Each named move below is a turn or a mirror, shown by a few rows before and after it. Which moves, in which order, take the first row of each later pair to the second? The first pair is answered.
N (before -> after):
[ 0.67  0.70 -1.79  1.17 -0.17 -0.50  0.68 -1.54  0.93  0.14  1.66 -1.49
 -0.68  0.87 -0.27  0.71  0.39]  ->  [ 0.68 -1.43  0.32  0.53  0.40  0.45  0.92 -0.06  2.15 -1.28  0.95 -1.20
  0.06  0.59 -0.96 -0.49 -1.58]
[ 0.94  2.96 -0.29  0.69 -1.65  1.28  0.75 -2.31 -0.72  0.77 -1.32  1.24
 -0.53 -1.55  2.07 -0.46  3.07]  ->  [ 0.88 -0.16  2.20 -1.00 -0.56  3.26  1.69  0.34  1.18 -1.27 -2.65  1.65
  0.78 -0.50  0.76 -2.53 -0.14]
[ 0.42  1.94  0.69  0.47 -0.74  0.67 -0.46 -0.31 -1.36  2.11 -1.24  2.08
 -0.57 -1.04  0.55  0.78  0.55]  ->  [ 0.22 -0.29  1.91 -0.90 -0.19  1.67 -0.26  1.10  0.25  0.97 -1.70  2.34
  0.33 -0.81 -0.23 -0.74 -1.13]
[ 0.10  0.93 -1.09 -1.14  0.04  0.67 -1.09 -0.83 -0.16  1.26  1.27 -1.11
 -1.54 -1.48  0.77  0.46  0.37]  ->  [ 0.83 -1.89  0.39 -1.98  0.51  1.88 -0.34  1.00  1.17 -0.46  0.38 -1.23
 -0.54 -1.25  0.70 -0.40 -0.77]
K (before -> after):
[-0.84 -0.10  1.14 -1.08 -0.34 -0.72 -0.22  0.03  0.85 -1.45  0.01 -0.11
  0.66 -1.13  1.07  1.52 -0.53]  ->  [-0.97 -0.11  1.23 -0.99  0.05 -0.07 -0.71 -0.20  0.85 -1.32 -0.16 -0.06
  0.20 -0.71  1.12  1.70 -0.09]
[-2.36  2.98  2.31  3.60  0.75 -0.53 -3.43 -0.52  2.97  0.26  0.68  1.19
  0.96 -0.87  5.66 -0.66  0.69]  ->  [-3.52  0.76  1.10  3.19 -0.13 -2.91 -2.01  1.05  2.94 -0.42  0.86 -0.11
  1.42  1.05  5.71 -1.34 -0.23]
[ 1.52 -0.36  3.62 -1.59  1.55  5.17 -2.34  0.93  1.83 -1.44 -0.49  1.82
  0.60 -3.87 -2.75  0.24 -2.14]  ->  [-0.34 -4.58  1.84 -2.24 -0.90  0.51  1.65  4.02  2.33 -2.82 -0.68 -0.95
  1.29  0.29 -0.99 -1.36 -4.05]
V (before -> after):
[ 0.27 -0.36 -0.58 -0.89 -1.51 -1.41 -0.43  0.77  3.63 -1.27  0.04 -1.63
  1.22 -0.32  1.69  1.30 -0.28]  ->  [ 0.53 -0.95 -1.49 -0.68 -0.47  1.00 -0.51 -0.19  2.55 -1.22  0.63 -2.70
  0.03 -1.43 -0.07  2.00 -0.17]
[-0.05  1.38  0.16  0.36  0.44  0.04 -0.75 -0.61 -1.25  1.03 -1.20  2.80
 -0.62  0.83 -0.31 -1.26  1.23]  ->  [-0.55  1.69  0.37  0.29 -1.45 -1.52 -0.57  0.65 -1.67  1.85 -0.75  2.96
 -0.11 -0.36 -0.21 -0.51 -0.29]
[-0.73  1.14 -6.01  1.55 -1.85 -2.14  1.42 -2.45 -5.36  3.51  1.97 -0.64
 -2.37 -0.10 -1.80  1.96  1.28]  ->  [-0.22  2.83 -4.46  2.02  0.30 -1.29  1.55 -2.79 -4.92  2.80  0.76  0.34
 -1.59  2.63  0.00 -2.09  4.51]
[ 0.13 -4.55 -2.31  0.39 -2.32 -1.18 -0.13  1.93  1.82 -2.87 -0.11 -2.14
 -0.17 -0.67 -2.00  1.77 -3.92]  ->  [ 0.48 -4.01 -3.25  1.31  1.26  2.74  0.67 -1.13 -0.11 -3.75  0.03 -3.54
 -0.51  0.00 -3.84 -0.15 -0.34]
Pairs:
(2 to 3 moves a pair)
[-0.65 -1.63  1.93 -0.18  3.24  1.06  1.70 -1.41  4.55 -1.92 -1.62 -0.78
  1.44  2.42  2.54 -3.09  0.02]  ->  [-1.63 -0.71 -0.96  1.14  1.71 -2.08  2.24 -1.67  3.59 -0.53 -0.45 -2.40
  1.19  3.95  3.78 -2.19  1.66]
K N K
[-3.55 -5.05  0.80 -1.77  0.47  0.16  2.96  4.47  1.84 -0.89 -3.01 -0.66
  2.18  2.96 -2.24 -4.15 -2.83]  ->  [-5.17 -3.92 -2.79  0.04 -1.32 -3.74  4.32  3.63  0.64  0.25 -1.71 -1.40
  1.81  4.32 -0.73 -2.66 -0.72]
K N K
[ 0.83 -2.51  0.95  1.04 -1.59 -0.56  1.29  0.50  3.51 -0.16 -0.44 -3.26
  3.28 -0.20  0.86  1.03 -1.50]  ->  [ 1.21  1.86 -1.10  2.42 -1.52 -0.65 -0.42 -1.39  1.65  1.35  0.46 -2.91
  1.83 -1.80  1.50  3.05  1.02]
N K
[-0.15 -3.16  0.00  0.33 -1.97 -1.98  1.94  3.32  0.21 -0.02 -1.56 -1.00
  0.37  2.43  0.35 -0.16 -2.34]  ->  [ 0.59 -3.28 -1.62  0.95  1.91  2.10  2.22  0.73 -1.34  0.04 -0.68 -2.41
 -1.37  2.38 -1.84 -1.06 -0.08]
V V
[-0.77 -1.63 -1.09 -0.47  2.12  4.55  0.71 -1.18  1.04  1.13  3.24 -3.04
  0.01 -0.60 -1.66  0.64  0.67]  ->  [-0.39  2.98  3.65 -0.52 -0.51  1.76 -1.86  0.34  3.04  2.61  1.75  1.97
  2.61 -1.73  2.05 -0.12  0.60]
V V K
[-0.15 -0.36 -2.68 -1.41 -1.36 -2.83  1.12 -1.31 -0.68  1.20  1.09 -0.76
  0.13 -0.45 -0.81  0.10  0.82]  ->  [-0.84  0.32 -1.39 -1.84 -1.49 -3.57  0.93 -0.29  0.23  1.37  0.27 -0.38
  0.42  0.52  0.54 -0.83  0.58]
V V V
[ 1.67 -1.04 -5.10  0.62  2.55  1.63  0.46 -1.93 -0.75 -1.15  0.61 -2.32
 -3.61 -0.85 -1.83 -1.06  2.74]  ->  [ 2.73  0.75  0.54 -1.40  4.06  2.66 -1.64 -0.28  2.51 -1.93 -1.18  1.72
 -0.72 -0.58 -0.07 -4.87  2.81]
N V K
[-0.80 -3.57 -3.98  0.75 -1.50 -1.44  2.44  0.88  2.43 -0.34 -0.31 -3.97
 -0.46  2.81  2.63  0.38 -0.08]  ->  [-1.13 -0.38 -0.18  0.50 -0.07 -2.01  0.49  0.21  2.99  0.10 -1.86 -1.11
  0.91  3.24  5.33 -2.32  1.79]
K V K
[-1.36 -1.13 -0.54  0.50 -0.32 -3.34  0.87  1.06  4.16 -2.09 -0.39 -2.66
  0.87  2.86  4.11 -1.26  0.95]  ->  [ 0.89 -1.28  1.72 -0.97  0.93  3.28 -2.27  0.22  4.17 -2.24  0.63 -1.32
  0.06 -3.27 -0.18  3.09 -2.45]
V K N
[ 0.25  0.56 -3.59  2.28  0.58 -1.00  2.09 -1.35 -2.52 -0.58  0.96 -1.85
 -0.56  2.33 -0.95  0.40  2.35]  ->  [ 1.43  3.88 -1.36  1.94  1.28 -0.22 -0.32 -2.56 -2.47 -0.11  0.43  0.76
  0.56  0.42  0.52 -0.13  4.17]
V K
[-1.09 -1.52  1.43 -2.95 -0.70  1.22 -0.49  0.69  5.49 -2.83  2.06 -1.29
  1.58 -1.16  1.13 -0.59  0.75]  ->  [-1.43 -1.71  0.25 -2.39 -1.60 -0.64  0.50  1.12  5.29 -2.53  2.57 -2.78
  0.87  0.34  1.23 -0.36  0.93]
N K N
[ 0.57  0.08  0.42 -0.11  1.52  2.43  0.47 -0.71  1.68  0.50 -0.90 -1.52
  1.13  2.91  0.21 -2.53  2.62]  ->  [ 0.41  0.08  0.24 -0.77 -2.29  1.09 -2.13 -0.58  0.97  1.56  1.27 -0.62
  0.28 -2.15 -0.72  2.93 -1.77]
V V K
[-0.91 -2.49  0.33 -1.09  2.10  1.36  2.79  0.82 -0.94 -1.39  1.35 -3.15
  1.52  0.06 -0.65  0.14  0.06]  ->  [ 0.07  0.64  0.21 -0.65  2.57  2.55  0.74 -0.53 -2.47 -0.81  1.45 -2.22
  0.51 -1.75 -0.85  1.14  1.99]
K N
[ 0.60  3.50 -1.34  1.61  1.22  1.63 -1.27 -3.60 -1.52  1.41 -0.06  0.31
 -0.59 -0.64  1.52 -0.09  4.29]  ->  [ 0.43  2.60 -3.01  0.43 -1.49  0.42 -1.32 -2.36 -2.00  1.44  1.37 -0.59
 -1.25 -3.16 -0.05  3.21  0.97]
V V V
[ 0.16 -0.63 -5.53  2.34  3.09 -0.86  4.52 -3.06 -1.85  0.05  1.48 -5.14
 -1.79  4.81 -0.19 -0.31  2.87]  ->  [-0.93 -0.82 -3.52  0.53 -2.85 -7.03  4.48  1.60  0.16  0.17  1.65 -2.94
  0.05  4.03  2.55  2.36 -1.62]
V V
[ 0.22  4.57 -1.14  1.32  1.36 -0.19 -2.30 -2.79 -0.66  1.64  0.80  0.67
 -0.94 -1.24  1.62  0.18  2.71]  ->  [-1.54  1.84 -1.95  0.61 -2.77 -4.53  0.04  0.50  0.21  1.17  0.67 -0.55
 -0.22  0.53  2.56  1.32 -0.22]
V V K
[-0.81 -3.00 -2.20  0.56 -0.93 -2.00  2.36  0.46  2.35 -2.10  0.85 -4.24
  0.17  0.99 -1.06 -0.12 -1.74]  ->  [ 1.43 -2.72  1.34 -0.59  1.18  2.82 -0.11  0.04  3.45 -3.64  0.49 -1.95
  0.88 -2.39 -3.01 -0.02 -2.25]
N K N
[ 0.37 -2.92  3.63 -1.58  6.10  3.00 -0.14  0.19 -1.95  0.49 -4.91  2.78
  0.10  1.10 -1.72 -4.33 -0.38]  ->  [-0.89  3.05 -1.79  1.42 -0.72 -5.48 -0.98 -1.90 -4.77  4.94 -2.00  2.25
 -1.63 -0.26  2.67  1.65  0.91]
K V N
[-1.36 -0.40 -1.66  0.22 -3.58 -2.87  0.96  1.05 -2.51  1.54  0.68 -0.30
 -1.02 -1.16 -0.71  2.88 -0.92]  ->  [-1.60 -1.78 -2.52  0.54 -1.01 -1.67  3.02  0.52 -3.05 -0.09  0.10 -1.99
 -1.04  2.04 -1.32 -0.55  1.48]
K V K
[ 0.38 -1.58  0.52  0.56  3.55  0.33 -1.08 -1.13  0.60 -0.90 -1.65  0.82
  1.82  1.07  0.42 -0.89 -1.62]  ->  [-0.06 -1.85 -0.91  0.80  3.26  1.24 -0.60 -1.72 -0.13 -0.53 -0.83 -0.23
  1.27 -0.21 -1.13  0.71 -2.41]
V V V
[ 2.39  0.73  2.14 -1.19  2.78 -2.78  0.81 -0.54  1.24 -1.20 -2.02  2.62
 -0.60  1.66  2.21 -3.36  2.21]  ->  [ 3.41 -0.29 -0.80 -0.88  5.36  1.77  0.72 -2.78 -1.03 -0.92  0.15 -0.33
 -2.26 -0.74 -2.11 -0.78  2.57]
V V V
[-1.38 -4.08 -2.44  0.03  0.53  2.35  1.12 -0.16 -0.46 -0.62  1.53 -2.50
 -1.56  0.08 -2.28  0.21 -0.45]  ->  [-0.61 -0.29  2.90 -0.10 -0.24 -0.80 -0.42  0.54  2.12 -0.18 -1.08  2.33
  1.20  1.90  2.53 -3.12  1.24]
V K V
[ 1.04  1.49 -0.07  0.79 -2.24 -1.34 -0.91 -1.08  0.33  0.05  0.97 -0.99
 -0.60 -2.96  0.94  3.06 -0.44]  ->  [ 1.36  2.79  0.87  1.80  0.96 -0.08 -0.91 -2.13  0.13 -0.12 -0.68 -0.60
 -0.13 -0.13  2.02 -0.91  3.74]
V V
[-0.23  3.34 -0.17  0.84 -1.16 -1.60 -1.85 -1.65 -2.86  2.24  1.10  2.60
 -0.65 -2.33 -1.56  1.80  0.70]  ->  [-0.97  0.50 -2.93  1.26  1.13 -0.95  1.59 -2.43 -3.35  0.66  0.82 -1.03
 -0.89  3.03 -2.43 -1.80  2.64]
K V V
[-0.43 -0.69 -0.65  0.69 -0.35 -2.18  1.67  0.26 -1.30  0.67 -0.40  0.42
 -0.12  2.41  0.49 -2.16  0.95]  ->  [ 0.17  1.35  0.79  0.55 -1.19 -2.86  0.36  0.75 -0.54  0.79 -0.91  1.91
  0.66  1.71  1.41 -1.47  0.07]
K V K
[ 0.67 -0.37  1.99 -0.46 -0.37  1.49 -1.49  1.49 -0.49  0.29  0.05  1.43
 -0.05 -1.68 -1.59  0.30 -1.81]  ->  [ 0.22 -1.94  0.81 -0.31  1.77  2.01  0.44  0.57 -0.43 -0.74 -0.37  0.13
  0.08  0.51 -2.12 -1.98  0.44]
K V V
[ 0.52  1.79  0.07  0.12 -0.48  1.67 -1.07 -1.67 -0.71  1.42  1.29  0.29
 -1.05 -2.92 -0.21  2.37  0.59]  ->  [-0.43 -2.80  1.43 -1.67 -0.80  0.98  0.89  1.44  1.99 -1.34  0.03 -1.08
  0.82 -0.56 -0.92  0.35 -2.26]
N K
[ 0.04  1.02 -0.62  0.69  1.91  0.70  1.46 -2.97 -1.77 -1.82  1.42  0.30
 -0.24  1.52 -1.52 -0.78  3.95]  ->  [-0.31  1.19  3.36 -0.76  0.27 -0.59  0.42 -0.19  1.17 -2.25  0.19  2.55
  1.41  1.40 -0.02 -2.41  1.86]
V K N
[ 0.16  3.09  2.72  0.15  0.69  0.78 -3.42  0.12  0.03 -0.70 -0.19  2.96
  0.51 -2.54  0.78 -0.58  1.96]  ->  [-2.31  0.34 -3.24  1.13 -2.93 -2.98 -0.42  0.85 -1.66  0.42  1.85 -1.13
 -0.77 -0.81 -0.02  2.23 -0.12]
K N V
[ 0.31 -1.51 -0.33  0.11 -0.13 -1.10  1.95  0.04 -0.10 -0.94 -1.23 -1.97
  0.19  3.45  1.81 -2.21  0.44]  ->  [ 1.60  0.19 -0.91  0.31  0.29  2.18 -0.09 -2.13 -1.96  0.56  0.02 -2.58
 -1.17 -1.83 -0.97  2.47  0.25]
V V K
[-0.26  4.24  2.48  0.22 -0.40 -1.07 -2.57 -1.49  1.94  0.37 -0.91  3.52
  1.17 -0.36  3.04  0.56  1.20]  ->  [-1.79  0.43  3.67 -0.90 -0.88 -1.84 -0.46  1.61  3.59 -1.56 -2.03  2.35
  2.04  1.66  2.15 -0.67 -0.64]
N K
[ 1.15  1.86 -1.35 -0.04  1.44  1.72 -1.35 -1.55 -3.33  1.19 -0.31  2.53
 -0.73 -1.87 -1.56  0.85  0.20]  ->  [-0.88 -1.77 -1.53 -0.60 -2.37 -3.32  1.26  1.40 -2.03  0.43 -0.89  1.87
 -0.21  1.22 -0.60  0.70 -2.84]
V K V
[ 1.69  1.21 -2.16  1.41  2.02  2.38 -0.86 -2.33  0.37 -0.63  0.41 -2.99
 -0.48 -0.80  1.23 -0.34  3.27]  ->  [ 1.59  3.01 -0.60  0.96  0.78  1.86 -2.43 -2.07  1.30  0.13  0.20 -1.24
 -0.09 -1.80  2.38  0.28  3.42]
K V K
[ 0.21  2.34  0.04 -0.55 -1.38 -3.10  0.99  0.86 -1.14  1.84 -1.27  2.39
 -0.57 -0.08  1.03  1.49 -0.07]  ->  [ 0.57  2.88 -0.68 -0.66  0.59 -1.96  0.84 -0.58 -1.39  1.52 -2.17  2.35
 -0.92  2.24  1.52 -0.90  2.53]
V V V
